One turn or mirror swaps these rows in pairs. Which row does each one swap with?
The rows were stretched afterwards, more along some directions than others.
zibit: [  1  -1  10 -16   1   0  -2   6  -6   0   3   6  -3  -2   5 -11   5  15
  -5   5  -3   2  -5   4   6   2]
tez: [ -4   1   3  -4   4 -10  -4   1   0  -1   4  -3   3   0   3   3 -15   4
   2  -2  -2   7   4  -3   1   6]
tapip: [ -7  -3 -13  -4  -4   5   6  -3  11   7   2   5  -7   7  -1   9   1  -9
  -6 -11   1  -6   6   0  -7  -2]
nurar: [ 11  -2  -7   7   3   5  13  -6   1   6  13   0   4  -6 -12  -4   8   1
  -3  14   2  -5  -4   0  -8  -3]
mot: [ -3  -5  -7  -2 -11   3  -2   3   0  15   3  -1  -3   6   4   2  11  -1
  -6   0  -1  -1   3   8  -4  -8]
miba: [  9  -2  -8   4   2   1   9  -5   6   0  11   3   2  -6 -16  -3   6   2
  -3  11   0  -9  -7  -2 -11  -3]
Kobi: [ -7  -3   2  -4  -1 -14 -10  -7   0  -1   1   1   3  -2  16  -7  -2 -11
   6   1  -8  13  -2  -3   5  16]
Mag: [ -4  -5  -1  -2  -2  -7  -1  -4   8   4  -3  -6  -9   2   4   1  -1 -15
   5  -4   4   4   6  -1  16   7]
tureg: [  0  -5  -7   8  -1   1   6  -2  -2   7   3   0   1   2  -5   6  -6  -4
   6  -7   7   1   0  15 -29   2]
Bup: [  2  -3   7   8  -2   7   1 -13  -3  -4 -12  -4   8  -5   4  -2  -8  -5
   1  -5   3   3   0   4   1  -5]
feran: [  1  -6 -12   9   2   4  -5  -5  -2   1   0   0  -1 -10   6  -4  -5 -11
  -7   4   9   1   6  -8  24 -12]
vafu: [ -6  -8  -6  -4  -3   3  11  -5  -3  10  -1  -3  -1   5  11  12  -1  -5
  -7  -4   4  -2  -3  -2   7 -15]
fazup: [ -4  -6  -6   2 -14   3  -4  -1   1   2   6   5  12  11   8  -3  -9   1
   4 -16   5   3   4  -8   0   1]
Mupod: [  3   3   6 -13   4 -12 -13   1   1 -11  -6   5   1   0   0  -8 -17   9
  15   6  -2   7  -9  -1   0   7]
Fak: [ -1  -6  -8   7   3  -1  13 -13 -10  10   0   7   6  -9   3  -9  -6  -3
  -2  -3   7  -2  11   6  -7   4]
Tofo: [-15   9   6  -5   3  -9  -2  10   1  -5   2  -9   0   9  16   2  -8  -1
  -8 -11   0  -4   3 -13   3   4]
Vosuv: [ -3  -5  -6   9  -1   5   4  -1   0   4   1   4   1  -1  -7   2  -4   0
   2  -6   6  -1  -2   8 -30   0]
Rada: [ -9   4  14  -8   3   7   0   4   3   0  -4 -10 -12  -4  15  -7   2   5
   1  13   5   0   7  -2   9   5]
vobid: [ 13  -2  -8   5   0   1   9  -4   7   0  11   2   2  -4 -18  -1   6   1
  -2  11   1  -7  -7  -1  -8  -4]
dabin: [ -4   0   5   5   1  -3 -14  -1   4  -2  -4 -10  16  10  12   1 -12  -5
  -2 -14   6   7  -1  -5   4   2]
Kanip: [ 10   1  -6   5   2   5  13  -6   0   5  12  -1   1  -6 -12  -3   8   3
  -1  15   3  -6  -5   4  -9  -4]
Daz: [ -2  -2  -8   5  -2   9  -3 -10 -16   3   2   1  -3  -4   5  -5 -10  -9
  -2  -3   3   0   5  -1  12  -4]
fam: [-10  -1 -11 -10   2   0   7  -2   2  -2  13   9  -6  -6   9 -10   5   3
 -12  -1  -5 -12   3 -14  15 -11]
nakip: [ -6  -2 -10  10  -1   3  -2   2  -6   8   1   2  -1  -2  10  -9  -4 -13
  -9  -7   1   2   2 -10  24  -4]
fop: [  3 -14  -1  -2   1   3   5  -1   0   9  14  -6  10   1   7  -2   3   3
  -4   2  10   6   9   4   2  15]
gumu: [  8  -4   1 -12  -2  -5  -6  -1   7  -5  -9   4 -10  -5  -6   0   2   0
   1   9  -8  -9  -8   0   7 -10]
Figim: [-6 -3  5 -8 -4  8  8 12 -2 13 -2 -7 -2  5 -7 -3  4 20 -1 -2 12  4 11 11
 -8 11]
tel: [  0   6   7   2   1  10  -6   3   0   2  12  -8   1  -6   7  -7   3   6
 -10  16  -6   6   2  -5  23  -9]
boko: [ -2  -5  -5   8   1   4   6   0  -1   3   1   3   1  -2  -6   4  -7   1
   3  -4   7   0  -2  10 -30   1]
vun: [ -3  -6   5 -13  -4  11   0   4   1   0  -1   1 -13   1   6  -5   2  16
  -5   3   1   1  -8   2   9 -13]
toz: [  0   2   2  -3   2  -8 -10   7  -2   3   1  -2   3   2   9  14   3  -1
  -3   5 -11   0 -11  -6   5  -3]
lalo: [ -3  -3  -4   7   0   1   7   3   0   6   2  -1  -1   3  -8   7  -5  -1
   3  -8   6  -1   1  12 -31   3]
Nifu: [ -7  11   5  -6   0  -3   0   1   1  -7  -8  -4  -6   7   3   3  -6   2
   3 -17  -5  -1   5   0   4  -1]
sabuf: [  6  -2  -4   8  -6  17   9 -12   5   6   7   0  12   5   2  -1  -2  -4
  -3  -1   7  -1   7  -5  -1   3]
Kopeb: [  7  -3  -1   0  -2   6  -8  -8  -2  -1  10  -1   5   2  19  -2   5  -5
  -3   4 -10   4  -5  -8  23  -7]
kolid: [  8   4   8   8  -3   5  -5  -8   9  -5   8 -15  13   2  -1  -8  -1  -7
   3   1  -2  11   0   3   9  10]
Rupi: [  2   2  -2   1  -3   6  -2  -7  -5 -10  -7   5  -2   8  -7  -5  -7   1
   5 -20   2  -6  -4   3  -6  -7]
Mez: [  1  -3  -1 -12 -12   8 -12   7   9  -3  -5   3  -5   8   0   1  11  -1
   0  -4 -11   1  -3   1  11  -2]
fek: [ -7   4   1  -9  -9  -4 -17   3  15 -12   2   0  -6   7   4  10   2  -4
  -5  -4  -8   1  -5  -7   4  -3]
leva: [ 3  2  1 -6 -9  6 -9  3  9  6 -5  2 -5  0  7  1  9 -2 -6  1 -1 -8 -5 -8
 20 -9]
nat: [-7 -1  6 -8 -4  7  6 12 -4 11 -2 -9 -1  6 -4 -3  3 17  0 -3 12  5 11 12
 -5 11]
futom: [-10  14  11  -2  -1  -1  -6   1   5  -5  -1  -7  -5  -4   6 -13   9  -2
  -2   8  -9   5   4  -1  17   7]
Lumos: [  3  -2  -2   5  -1   7  -4 -13  -1  -9   1   9   7 -10   3  -9  -8  -2
  -1   6   1   4  -2 -11  11   3]
fale: [-1  9  8 11  4  0 -3  2 -8  1 -7 -3  9 -3  3  6 -8  0  2 -4 -1  3  0  0
  2  3]
Pel: [ -7   9   6  11  12  13   0  -6   4   1   3  -5  -6 -12  10 -13   4  -9
 -14  13  -9   0  -2  -1  19 -16]
mozo: [  1 -13  -3  -4   2   0   5  -2  -3   8  13  -5   9   1   9  -2   2   0
  -4   1   8   7   8   5   4  14]
fav: [  0   0   6 -17   0   2  -2   5  -6  -2   1   7  -7  -3   2 -12   9  16
  -7   4  -6  -3  -5   2   8  -4]
zavav: [  7  -2   2   4  -3   7   6   1   2   1  -4   2  -1   1  -2  -1 -14  -3
   3   1   8 -10   9   3  11  -6]
mazus: [  8  -1  10   1  -2   3   1  -6  11 -12   6  -4   2   3   0  -6  -8   2
  -2  -5   4  -1   2   0  18  -3]
paton: [  2 -12  -6   3  -4   2  -1 -14  -4   3  -9   6   4  -5  10   5  -5 -13
   0  -9   9  -2  -4   5   3  -5]
Tolam: [ -3   0  12   4  -7   7  -7  -1  -2   1   6  -8  11  10  14  -2   6  -3
  -9 -16   2  14   1   9  10   1]
Pulo: [ -5  -3   4   2  -2   2  -4  -6   0   3 -11   4   6  -2  18   3 -12  -6
   1 -16   8   0   3  -3  -1   5]
sosap: [ -6  -3  -2 -12  -1 -10  -9  10   0  -4 -11   0  -8   2   2   7 -15   9
   5   0   9  -3   2  -6  -8  -2]
vam: [  3  -1   8  -5   2  -1   7 -15   1 -14  -1  -2  20   3   6   0  -5   1
   3 -11  -1   5   2  -9  -1  15]
sazig: [ 10  -2  -4   6  -4   4  -4 -12  -2 -11   9   0   9  -7  -5  -8  -9  -7
  -3  12   0   6   1  -5  15   7]
Rezok: [ -6   5   3 -12   9  -3   3   0   1  -3  -2  -3 -10  -9  -3 -11  -2   8
   2   5  -5   2  -3   4  -6   8]
zazuz: [-15   5  -3  -6   1   1  -5  -7  -7  -3  10 -11  -8   4  18   9   3 -11
 -16  -6  -5  -3   2  -5  10 -11]
koz: [ -3  -4   7   5  -8   5  -7  -7  -4  -2   6  -5  14  10  14   0   2  -5
  -7 -20   1  12   0   6   6   1]
mol: [  3   0   5  -9  -9   6  -4   2   1   1 -14   2  -7  -1  -1   3   2   5
   2   3   7 -10  -6   6   1  -9]
zamit: [ -7   4  -5  -5  11  -1  -1   3  -3   4 -14   5  -7  -9  -6 -15  -6   8
  -5  -1   3  -5  -1  -4  12  -7]
Mekul: [ -2   6   5  -5   4  -3   2   2  -2  -3  -8   0  -5   4  -2   3  -8   7
   4 -11  -7   0   1   5  -5   1]
voper: [ -5  -2  -8  -4   3   6   0 -12  -3  -8   7   1  -5   4  10   0  10  -5
 -11 -11  -7  -7 -12  -5   5 -18]
Zanal: [ 10   3   6   5  -1   9  -3  -7   3  -2  11  -9   8   5  10   1   8  -2
  -6   4 -11   5  -4  -4  19  -8]
kuz: [ -5  12   4   6   3   4  -9  -8   6  -8   3 -11   4  -1   7  -7   3  -9
  -6  -1  -4  12  -3   0  28 -11]
dusuf: [-13   1  -4  -8  -5  -2  -8   0   1  -9   2  -5  -6   2   5   8  -3  -5
  -9  -3  -5   7  -1   1  -4   1]
Beni: [ -4  -2  -3   6   1   4   4   2  -1   4   2  -1  -4   2  -4   7  -3  -2
   2  -5   6   0  -1  15 -28   0]
zogo: [ 13  -1  -6   7   2   4  13  -9   1   5  11  -1   5  -3 -15  -2   6   0
   0  12   4  -3  -6   3  -8  -2]
Topo: [  2   7   7   0   2 -13  -2  -4  10  -3  -8  -4   3   7 -10   2 -14  -3
   8  -5  -4   2  -6  -3  -6   4]

Pulo is swapped with leva
Tolam is swapped with zibit
koz is swapped with fav
nat is swapped with mozo
Mekul is swapped with Zanal
Nifu is swapped with Kopeb

